One turning vector, and how many ticks it has turned
The counts run from 0 to 122.
[ -1 -27 -34   2   2  22 -12  -5  14   1 -28   9 -16 -11 -10   7  -4  -7
   1  10  19  25   5   3  -2   2  -7  -8 -22  -4 -30  -9   1  -1   3   3
 -21 -11]
83
[  0 -32 -33   7  -5  37 -19   9  -1   4 -10  10 -22   5 -15  14  -4 -12
  -7   1   5   7   3   4   5   6   7   7 -15  -7 -14  -7 -24   9  -2  -7
 -22  -9]
122
[  0 -17 -20 -10  -1  25  -9   3  14   2 -31   2 -11   0  -9  -6 -11  -6
  10  11   3  20  -1   9  15   6   1  -7 -20 -17 -37  -6  -9   9   3  17
 -28  -7]
57
[ -8 -35 -15  -9   6  23 -12   2   3  -2 -22   7 -20 -12 -14   5   0  -3
   9  18  18  15   2  10   3   4  -4  -5  -9 -12 -29 -16 -11  10  -4  -3
 -25 -17]
32
[  3 -28 -31  -9 -12  14  -2   5  13  10 -21  11 -18 -14  -5  10  -9  -5
  -3  15   3  23  -9   5  10   3  -6   0 -14  -4 -33 -15  -9  12   0   6
 -25 -13]
55
[ -3 -33 -27 -15  -5  28   1  14   1  13 -12   7 -13 -14  -9   1  -7 -12
 -11  13   1  12  -4  22   5   4   8  -5 -29  -2 -18  -5 -12  11 -12   3
 -23 -12]
76
[  6 -31 -30  -6  -6  17 -14   1  -4   6 -13  16 -14 -13 -12  11 -11  -2
 -14  17  12  25  12   7  -4   6  -4 -17 -24  -5 -16  -2  -7  16  -7   6
 -28 -19]
26
[ -6 -30 -21  -8  12  21 -22 -16   0  -2 -13   8 -12   4 -18  -5  -5 -12
 -21   5  -9   4  12  29   6  -2  11  -2 -10  -6 -14   5 -22   2 -10   0
 -29 -20]
69
[  3 -38 -27   5   7  13 -27  -9   2  -2 -14   9 -19  -2 -16   9   0 -11
  -2  19  19  18   9   8  -6  -2 -10  -5  -9 -11 -23 -11 -15   9   2   0
 -28 -17]
88
[  5 -27 -36  -1  -9  23 -28   2  17   4 -17  18 -28 -14  -9  12  -7  -6
  -6  10  11  19   2   9   1  -1 -11  -2  -1  -5 -26  -6  -8  11   4   8
 -16 -23]
4
[-10 -44 -25  -4  -1  32  -8   9   3   7  -8   4  -8 -10 -20   9  -2 -17
  -1   1  -5   8  -8  26   4  -3  10   4 -23   2 -19 -13 -16   3  -7  -4
 -25  -6]
15
[  1 -24 -31   1   7  27 -14 -16  19  -1 -34  10 -11 -11 -16   0  -6  -4
  -4   6   7  28   3   1  -1   0  -2  -7 -14  -9 -31  -5  -3  -1   3   7
 -23  -9]
84
[  3 -21 -34   5   4  12  -5 -15   6  16 -22   9   1  -2  -7   7 -10  -5
  -2   4  -2  22  -4   9   9   5   1 -18 -25  -2 -25 -10  -5   3   9  13
 -36 -17]
107
[  8 -23 -32  -4  -9  24  -2   9  10   9 -15  11 -14   0   6  -5 -10 -18
 -11  13   5  17  -3  15  10  -2  -7 -16 -28  -6 -29   2  -5   5   2  15
 -30 -11]
81
[ -4 -37 -28  -2   7  24  -5 -12   4   1 -23   2  -9   0 -25  -1   1 -17
  -6   0  -9  17  -1  15  11  12  16   3 -32  -3 -17  -1 -14   0  -4   1
 -31   6]
17
[  3 -27 -21  -8   2  27 -13   7   5  -5 -22   2 -14   8 -16  -5  -9 -12
  -2   9 -14   7  -9  18  16 -10   1   0  -6 -19 -31  -7 -25   8  -4   9
 -30  -7]
35
[ -2 -28 -25  -9  -6  30 -15   4  -2   7 -13   2 -16  14 -11  -2  -2 -17
  -4   3 -10   5   4  23  16  13  13   0 -25 -10 -14   0 -23  15  -7   6
 -30 -12]
97
[ -8 -44 -21  -9   2  23 -22  -5   3  -3 -14  10 -23 -11 -29   3   3  -7
  -3   6   5  11   4  18   0   6  10  12 -10  -4 -17  -5 -19   8  -9  -7
 -15 -12]
94
[-18 -32 -27 -12   0  14  -9 -17   7  12 -20   7 -14  -3 -19   1   2  -7
   4   0  -1  15   2  15  18  19  19   2 -24   2 -17  -4 -13  10  -3   4
 -29 -18]
73
[ -4 -36 -25  -7  -3  21 -20 -11   4   3 -19   8 -21  -6 -29   4  -2  -9
 -12   3 -11  10  -6  15  10   4  15  12  -4  -6 -13  -4 -24  14  -9   1
 -20  -6]
95
[ -6 -30 -23   1  16  24 -27 -22   3  -2 -19   7 -11   5 -24   0  -2  -5
  -3  -4  -8  11  12  19   8   8  16  -5 -12  -8 -13  -2 -18   2  -2   0
 -29 -15]
68
[ -6 -32 -18  -8   9  21 -17  -7  10  -8 -29   8 -22 -12 -23   3  -4  -2
   6  11   7  22  -2   6   4  -1   0   8  -6 -13 -33 -16 -12   6  -5  -4
 -24 -10]
33
[ -8 -27 -18  -4   8  24 -16 -10   3  -3 -22   4 -16  12 -15  -3   2  -9
   8   5  -4   9   1  17  22   6   8   7 -14 -14 -27 -10 -20   0   4  -5
 -36 -15]
12
[-13 -37 -26  -4  -6  15  -9 -11  -1  12  -8   8 -16  -9 -18  17   5 -10
  -1  -1   2  16  -1  11  10  18  12   4 -22   4 -12  -8 -13  13  -5   0
 -29 -16]
72
[  4 -29 -41   6  -2  15  -2 -11   8  14 -21  17 -10  -7  -6   9 -10  -8
 -14   4  -3  28  -5   3   5   1  -4  -7 -23   2 -22  -7  -5   0   6   8
 -32 -15]
106
[ -9 -38 -16  -5   4  26 -28   5   2   1 -11   3  -9   0 -13   2  -5 -11
   6   4   0   1   9  34   5  -2   7 -13  -8 -11 -21  -3 -21  14  -7  12
 -27 -23]
92
[-13 -39 -20  -2   2  32 -12   8   7   6 -10   7 -13  -2 -12  -3  -7 -19
  -5   5  -3   1  -4  31   8 -12   7   5 -19  -3 -23  -6 -21  -4  -6  -2
 -23 -15]
14
[ -2 -23 -40  -3  -2  37  -2  -1   8  10 -23   7  -9  -8 -14   6  -9  -7
 -12  -8  -9  14 -10   5  11  10  17   1 -29  -3 -21  -3 -14   4   0   3
 -23  -8]
101
[  8 -15 -31 -10  -6  21  -5  -6  13  11 -27   9 -11   5   1 -12 -11 -11
 -18  16  -6  21  -3  13  14   0   0  -7 -23  -8 -30   6  -7   2   2  13
 -27 -11]
80
[  3 -35 -24  -6 -12  21 -28   6  15   3 -14  13 -24 -11 -14   9  -1 -14
   4  16   6   9  -4  16   8  -5  -5   6   1  -7 -24  -5 -14  16  -4  13
 -15 -16]
116
[  5 -27 -18 -10   6  10 -19 -16   7  -3 -22   1 -10   3 -16  -1  -4 -10
   6  17   1  21   5  12  12   6  -2 -10  -9 -18 -26  -4 -12  15  -4  19
 -34 -10]
113
[  0 -14 -27  -3   6  31 -28  -6   5  -3 -28   8 -19   5 -16  10  -4   2
   5  -3   2  15   6   3   8  10   1 -12  -4 -21 -23  -9 -17  12   4  11
 -28 -20]
6
[ -5 -39 -31   0   5  25  -8   3   0   4 -18   4 -11  -8 -27  12   0 -14
   3  -2  -2  13  -7  12   5  11  13   4 -27  -3 -16  -9 -18   5  -4  -1
 -24   4]
16
